(in the rows, 128 means zero)
One turn sends every row of this set to another row. A few are shown first. Where does it send the rows asked after them?
tov: [124 132 138 118 181 135 152 127 162 158 134 104 111 116]
vanip: [135 118 135 110 173 132 145 119 142 145 130 133 105 116]
lazan: [150 119 147 128 177 139 142 122 150 167 130 113 134 112]
runo: [133 114 153 136 172 128 150 138 131 149 126 100 131 114]
Monu: [145 127 145 114 163 124 154 142 132 143 133  96 153 115]
rira: [127 103 134 121 177 120 147 138 132 130 135 118 120 124]
Lir: [126 107 134 111 172 108 161 143 137 137 123 109 147 119]
mif: [134 135 129 106 162 127 153 151 156 125 119 114 146 125]
Nom: [136 124 134 124 189 140 146 130 134 143 136 102 120 106]
riz: [143 123 141 107 180 133 122 130 150 149 129 137 143 128]
nit: [155 120 139 122 168 130 146 143 149 141 129 127 159 125]
geko: [130 127 131 105 183 140 150 117 139 152 132 102 120 104]
vosu: [142 127 144 120 167 127 151 137 168 153 122 127 156 133]
kebin: [146 146 142 100 158 128 154 134 149 141 138 117 149 128]
sorub: [147 125 140  99 180 129 125 128 148 159 138 119 150 120]
tolug: [123 139 136 107 165 126 156 140 175 147 124 112 127 128]
padi: [133 112 145 120 178 127 124 139 154 151 118 133 140 130]
nemif: [160 115 141 127 174 138 141 134 138 150 134 118 146 113]
Memis: [131 107 148 119 176 120 128 142 155 162 118 114 145 124]
maref: [140 126 149 124 172 132 149 124 169 170 123 119 140 124]
tozo: [114 121 130 107 166 119 161 146 166 140 123 115 135 130]
tunu: [140 115 145 106 177 121 129 136 151 168 131 105 152 117]
mur: [132 136 137  89 164 128 147 113 153 150 125 114 118 120]
Ripon: [134 118 135 108 170 131 140 122 142 141 135 124 102 120]
dasum: [121 112 135 110 176 109 158 139 138 131 125 105 146 126]
pupib: [141 126 128 116 177 135 148 144 130 122 126 108 141 112]
funel: [128 129 134  90 167 111 163 127 152 149 123 107 149 120]
nis: [113 127 134 106 179 126 160 125 163 160 128 101 126 118]
Mes: [124 132 137  90 168 115 158 124 150 144 119 102 146 124]
duk: [141 121 124 106 174 142 144 132 128 128 130 117 125 108]
Nof: [130 100 134 123 176 120 150 138 132 135 127 124 120 117]
lil: [131 117 123 108 164 129 151 150 145 120 124 125 135 124]
poz: [135 144 148 113 165 134 150 126 160 146 134 133 126 135]
Luza: [126 125 154 136 173 134 148 129 149 151 127 123 115 127]
Kiga: [133 136 135  89 168 126 153 112 154 154 128 122 123 118]

maref moves to vosu
rira moves to Ripon
pupib moves to Nom
Now these:
riz moves to sorub
Lir moves to Nof
geko moves to nis
runo moves to Luza

One turn sends every row of this set to another row. A few are shown first. Where does it send the rows asked after them?
Pon: [129 132 147 122 133 158 135 140  93 135 125 135 129 139]
kofis: [139 106 142 137 115 141 148 146  96 142 112  97 146 138]
figiv: [140 115 147 141 141 152 134 145  86 146 118 120 135 124]
kon: [137 111 102 127 139 144 133 145 120 135 137 118 134 145]
zupi: [142 117 109 126 141 146 152 153 109 154 124 103 123 150]
bovol: [146 109 104 125 139 139 145 147 114 140 133 103 131 145]
Tuf: [128 118 132 122 109 150 145 128 100 126 139 123 116 128]
mozu: [141 106 150 141 121 143 141 143  94 152 120 104 144 126]
kes: [137 122 152 134 136 152 141 150  88 149 110 115 139 139]
ledu: [127 119 105 130 139 154 131 150 118 144 130 127 127 150]
nop: [136 114 115 122 137 143 152 151 116 159 112 105 123 148]
nov: [128 102 129 137  98 146 147 135 104 134 126 105 128 129]
tevag: [126 123 135 118 111 149 138 131 105 119 137 129 130 138]
tozuz: [139 110 108 117 141 136 137 139 124 132 132 120 134 141]
tumaf: [129 128 149 121 122 154 139 131  95 141 136 133 123 128]
kivo: [127 118 115 127 142 151 138 153 118 159 111 123 126 149]
diz: [125 115 137 124 103 148 140 127 106 132 139 124 127 129]
zoke: [144 109 109 117 135 134 153 143 120 142 126 104 128 144]
rugem: [135 126 143 124 135 154 138 134  89 132 134 133 120 126]
Bub: [133 107 132 127 100 140 145 134 106 123 129 106 140 139]
Gel: [135  99 139 149 118 148 139 146  95 146 114 103 139 127]
radov: [138 122 156 132 135 151 139 141  88 153 124 121 133 126]
kima: [129 123 110 128 140 155 142 155 111 156 121 117 121 152]
miti: [128 117 112 124 145 148 128 146 124 143 124 131 132 144]
Zotar: [132 101 138 136 101 141 141 134 105 139 130 106 140 127]

bovol moves to ledu
radov moves to Zotar
Now these:
nop moves to tozuz
kes moves to Bub
Gel moves to Tuf

One turn sends every row of this set to another row. A few are shown first. Where does it send the rows asked after them?
sabop: [123 128 155 125 123 129 136 151 138 122 127 135 117 105 113 134 126 121
 110 120]
kig: [124 128 121 123 130 117 136 140 142 108 109 113 132 138 145 117 145 123
 120 139]
moror: [126 125 121 119 132 116 134 147 137 115 113 109 130 141 142 114 147 114
 126 137]
Gosof: [138 125 115 119 106 127 146 146 137 135 106 135 132 143 137 122 127 117
 140 129]
vuvup: [131 126 139 112 113 111 158 128 136 113 120 129 126 137 145 135 139 105
 134 115]
sapi: [135 147 133 131 125 110 143 119 139 143 123 123 116 104 113 123 125 122
 109 127]
vefot: [130 127 122 122 131 114 130 140 144 119 112 109 129 147 143 118 144 120
 121 137]
Vekig: [130 125 132 109 119 113 152 123 141 114 124 131 126 142 148 134 135 101
 131 120]
tulil: [128 122 125 121 129 116 133 142 143 110 111 109 133 142 137 116 145 118
 124 144]
nik: [140 150 131 133 125 113 138 126 145 140 120 117 114 102 118 125 125 124
 105 128]
Lupu: [127 123 121 101 135 130 133 126 138 138 128 121 140 119 133 146 123 117
 124 112]
Boze: [140 140 140 113 137 125 149 141 146 131 143 118 147 103 118 129 123 131
 124 130]
Furi: [138 127 118 114  99 125 140 143 132 132 108 132 138 139 133 121 125 116
 138 139]
lem: [137 126 118 110 109 126 145 147 136 137 108 131 134 137 139 123 123 113
 146 135]
fumi: [132 123 135 110 121 115 156 130 141 113 118 133 125 134 148 135 144  98
 127 118]
nul: [135 135 119 137 125 130 154 143 151 135 113 112 109 133 115 125 115 107
 123 127]
Zivo: [130 148 131 135 129 114 145 125 145 144 116 127 117 104 116 123 129 127
 106 125]
lin: [138 148 130 131 127 109 138 124 145 142 122 122 114 101 122 124 128 131
 108 130]
Leko: [140 126 131 133 144 114 130 138 124 132 132 110 134 115 145 138 140 119
 128 139]
gak: [127 125 153 126 123 126 136 153 142 121 129 138 116 100 115 136 128 119
 111 125]
kalut: [127 124 133 113 117 118 153 130 139 115 124 133 125 139 147 134 142  98
 127 115]
gatun: [125 126 158 123 126 121 136 159 141 123 125 135 122 102 112 128 124 116
 115 122]
Gadu: [141 148 139 113 131 128 150 145 145 131 143 120 144 102 119 133 118 125
 127 137]
Gadas: [129 128 133 114 118 113 154 122 141 112 122 133 132 137 145 137 142 104
 132 116]
bupem: [160 135 133 120 122 150 141 151 142 120 112 134 119 120 126 122 132 117
 131 134]
bor: [121 132 138 125 106 132 134 116 148 126 135 117 111 123 136 130 120 111
 130 114]
Dat: [137 145 140 112 131 130 147 142 145 136 141 118 144 102 117 137 120 129
 129 133]
Piv: [137 124 118 117 103 125 145 143 133 135 100 129 135 134 135 120 124 114
 142 129]
ziki: [126 128 151 128 124 126 132 155 143 121 125 142 120 103 111 128 122 121
 115 126]
nuput: [133 122 121 114 106 124 145 144 135 141 108 130 138 139 136 129 124 115
 145 136]
fofu: [142 127 129 119 132 111 126 158 152 120 133 135 116 116 124 131 152 109
 132 130]
Vif: [130 132 154 128 122 125 129 153 142 124 127 136 119 103 107 134 128 118
 115 129]
Fel: [137 143 136 131 125 116 147 123 144 144 120 118 112  99 115 125 125 126
 112 126]
gal: [137 141 137 116 134 129 145 140 149 130 142 120 148  96 123 135 120 128
 120 130]
badi: [125 132 121 122 125 118 131 142 148 116 110 107 131 145 139 115 146 117
 121 137]
Kir: [140 142 137 110 131 123 147 137 151 135 144 122 148 106 116 130 120 128
 121 137]

Fel moves to Vekig
badi moves to sabop
fofu moves to bupem
Now these:
sapi moves to Gadas
Dat moves to vefot
Kir moves to kig

